Each named move below is a turn or a mirror, shown by a few rows before and after it. Which moves, in which order, take the first row of each later pair to the second? The first pair is answered.
F:
[ 28  -2  14   8  14  25 -25 -40] => [ 26  -4  24  16  -4  24 -11 -44]
[  0 -45  13  -2  10   8   9 -34] => [  3 -40   3  -7  27   9  -7 -29]
[ 12  45   8  11 -24   0   9   9] => [ 15  50  -6   2   1   2 -12  16]
M:
[-38 -44  -3  12 -17 -23  46  16] => [ -7  16 -35 -14  55  -7 -41  22]
[-15 -24 -22  -7  11 -20   3  30] => [ 16  38  -5   0  11   5 -29   3]
[-23  16   5  46 -22   6   6  11] => [-33  -6 -18  34   3  -4  -4  33]
[ 14   8  -4  -5   5  13 -15  -7] => [  5 -10   7   4 -18   8   9 -10]
Q:
[  1  13 -45  -8  23 -24 -20  32] => [-14 -27 -37  -2   9 -32  12  32]
[  8  46  -1   6 -27   2  37  17] => [  4  36   2   8 -31  -1  44  17]
[  0   4  18 -17  19 -33 -23 -19] => [ -8 -18  21 -14  11 -38  -5 -19]
U:
[ -9  -6  11  32 -28  -8  29 -13] => [ 15  16   0  16  31  11 -24 -26]
[-17  -6 -21   5 -11 -12   1  12] => [ -2 -17   8   9  -8   7   1 -25]
[ 21  19  12   0   6  21 -19 -20] => [ -5  25 -20   1 -14 -11  -5  29]
T:
[-17 -37  35  10 -20  -4  22 -13] => [  0 -36  19 -10  40   6 -25 -14]
[-27  17 -13  16 -23 -14   8  10] => [-33 -24 -18   9   3 -15  10   9]
[ 15  -3   6 -19  34  15   1  -5] => [18 34 13 -9  4 16  6 -4]
[-16  -9   6  -2  18   6   5 -17] => [ -9  16   6  -2  15   8  -6 -17]
Then:
(two moves a pair)
[  5  29 -21   5   4  -7 -28   1] => [ 15  16  12  14  -7   9 -13 -35] -> T then U
[ 14   9  -3  -2  19  -3 -12 -12] => [11 26 -2  6 -5 -6 -3 -5] -> T then U
[-13 -12  25  16 -21   8  18  -5] => [ -6  24 -11  -1  15   5 -26  21] -> M then T
[  9  -6  28  12  -9  21   3 -33] => [-10  12  10  18 -42  -1  18   3] -> U then F
[ 12 -40   5  -8  24  10   9 -25] => [ 19 -29   9  -9  26  15   0 -30] -> M then Q
[ -4   8  32  16 -40  -3  17 -20] => [ -5 -47   9 -11  31  -3  -9 -15] -> T then F
[ 16  28  50  10 -28  15   5 -37] => [ -9 -58  35   1  -7  -2  31 -23] -> F then Q
[ -3   6  11   4 -16  -1   9   4] => [  1   2  17   3 -13   6   6  -5] -> U then T
[  2   1  -1  -2  36   6 -25  -7] => [ -4  38   6  14 -16  -1  -2   2] -> T then U
[-37 -12   9  12 -47  -5  31   7] => [ -1  -3  38   5  -6  33  -6 -48] -> U then F
[ -7 -18   5   8 -10   6  35  -8] => [-12 -29 -11   1   4   0  28   5] -> M then U
[-17 -21  -6   6 -31 -17  34  10] => [  3  43  -1  10 -35  -5   7   2] -> Q then F
[  8 -18   3  17  -6  -4  20 -18] => [ 10 -13 -18   5  26  -5  -5  -1] -> M then Q
[  7  10   4  18 -24   9  -8 -14] => [  4 -20 -13   2  15   4 -22  -6] -> T then F
[-25   5 -21   8  -7 -47  -3  30] => [-13  29   6  23 -39 -35  10   5] -> M then M
[ 21 -34  10 -17  14 -23  -8   7] => [ 27 -18  33  -4 -13 -14   6 -11] -> M then M
[  0 -12  18   4 -12 -12   1  -2] => [  9   5  20   3  -5  -4 -14  -7] -> F then M
[ 28  60   0  13  -2  26 -30   3] => [  0 -30 -38  -8  45   0 -20  38] -> Q then M
[ 17 -17  24 -24  27  20 -16 -32] => [-13  -8 -28 -31  23 -18 -15  34] -> Q then U
[  1  34 -15  17 -39 -37   1   3] => [ -8 -29 -36  -3  17 -42 -11  12] -> T then F
[ -2 -26  13   6  -9   3  14  -5] => [ 11  28   6   8  -7   9 -11  -1] -> U then T
[  3   1  35 -13 -14  35 -13 -57] => [-20 -56  -6 -31  29   9 -16 -18] -> M then F
[-20 -35 -21 -15  26 -19  -7  25] => [ -6  46 -18  -3  -8 -14 -22  27] -> Q then T
[ 13 -23 -20 -23  20 -14  17  14] => [ 32  19  13  -6 -15   5  23 -19] -> M then F
[ 19 -32   5 -17  56  21 -19 -32] => [ -3 -37  31  12 -30   6  50 -30] -> T then Q
[ -8  -4 -13  -3  11 -21 -10  -2] => [ -1  18  -4   1  -1 -16 -13 -11] -> F then Q
[ 20  25  22   0  10  24 -14 -24] => [ 18  37  11  -2  11  19 -22 -11] -> M then Q
[  5 -18 -22 -15   0  -8   4   9] => [ 12 -16 -18 -18  11  -3  -6  -2] -> U then U
[ 29  56  -2  -8  27  12 -51  -1] => [ 18  58 -21  -9  24  -4 -46  24] -> T then F
[-23 -17   6   0 -22   0  33  -2] => [  2  34  -9 -12  16  13 -20  -3] -> T then T
[-13 -28 -17   3  -9  -7  21  37] => [ 20  36 -11  -1   9  18 -25  16] -> F then M
